In the rows, zero is written as 128.
Families of rows that turns and mirrors carry onto each other, the same ones carrying the whole set onto itself: the rest of each named row's family, in list order:
6 families of 3 rows:
z875: [151 124 166 137 124 163 139 116 111 103 132 120]
z896: [141 137 164 120 111 121 157 122 135 128 127 167]
z698: [115 154 112 167 120 141 144 129 126 122  94 140]
z495: [ 91 141 121 156 107 144 148 146 134 125 107 145]
z220: [137 107 144 112 137 127 156 122 146 136 141 137]
z147: [147 138 155 145 134 160 132 128 114 110 116 100]
z772: [107 140 169 145 102 134 130 130 129 124  94 155]
z260: [ 94 142 148 154 116 165 143 145 124 117 101 149]
z943: [ 90 130 113 158 120 142 131 141 127 130 106 139]
z367: [149 135 125 147 129 152 132 122  99 106 131 106]
z368: [137 146 170 116 106 140 137 117 108 105 114 126]
z91: [152 134 144 157 112 155 133 123 109 104 126 106]
z250: [137 104 120 134 132 119 151 120 137 135 147 147]
z692: [155 121 132 149 124 137 129  99 116 113 117 108]
z376: [121 118 110 117 123 116 157 107 140 132 126 145]
z393: [117 106 150 116 123 135 162 123 144 129 139 162]
z857: [ 92 141 133 149 129 145 146 151 143 135  99 144]
z998: [133 100 132 120 114 121 156 116 143 130 148 141]

Which other rows belong to the same family as z147? z220, z857
Which other rows belong to the same family as z772? z896, z368
Which other rows belong to the same family as z376? z698, z692
Which other rows belong to the same family as z495? z91, z998
Which other rows belong to the same family as z393? z875, z260

Families of rows that turns and mirrors carry onto each other, the same ones carrying the whole set onto itself: the rest of each named row's family, in list order:
4 families of 8 rows:
z74: [138 118 101 146 123 139 110 132  88 156 121]
z383: [158  83 147 131 140 190 126 169 117 115 131]
z98: [158  78  98 156 101 164 120 147 116 142 130]
z910: [167  90 122 169 125 164 104 160 118 128 153]
z517: [139 114  89 122 132 151 112 128  86 142 118]
z253: [132 120 124 129 174 159 112 155  97 125 131]
z303: [157 124 134 151 125 130 108 150 119 140 142]
z345: [172 125 117 135 111 139 109 143 105 151 117]
z499: [131 110 125 107 142 168 128 136  91 145  97]
z893: [150  74 101 155 103 147 120 140 104 129 127]
z845: [147 100  87 152 131 184 123 146 101 111 136]
z251: [164  82 125 148  90 171 124 147 107 147 119]
z582: [126  75 130 141 155 192 123 153 105 122 132]
z218: [159  84 152 145 136 182 123 168 129 140 141]
z443: [165  91 144 124 119 149 112 143  94 171 118]
z539: [166 109 156 144 157 168 125 160 104 160 127]
z518: [132  91  91 132 109 162 107 137 106 113 123]
z58: [148 125 153 124 162 172 131 148 102 133 129]
z955: [141  88 126 109 128 179 114 131  72 129 118]
z289: [141 118 144 110 167 169 115 149 100 139 130]
z743: [134 106  98 143 149 184 122 153 121 111 141]
z465: [141  75 121 128 140 189 142 138  87 122 115]
z965: [150 124 120 152 139 137 107 157 126 151 141]
z192: [123 113 107 152 140 170 128 146 123 109 140]
z537: [128 139 120 147 146 168 110 140 112 133 143]
z860: [157  80 152 161 129 178 128 157 117 133 148]
z63: [149 102 161 123 132 145 113 156 103 161 116]
z505: [154 113 123 167 136 151 122 171 133 142 134]
z587: [174  86 148 126 125 149 122 142  83 153 116]
z226: [140 119 103 118 136 141 124 130  89 130 109]
z392: [149  73 121 115 129 196 129 139  90 131 119]
z82: [171  61 128 129 120 163 122 156  97 140 106]

Which other rows belong to the same family as z226? z303, z893, z58, z465, z192, z860, z587
Which other rows belong to the same family as z743? z98, z517, z218, z443, z289, z965, z392
Which other rows belong to the same family as z383? z74, z253, z845, z251, z955, z63, z505
Which other rows belong to the same family as z537? z910, z345, z499, z582, z539, z518, z82

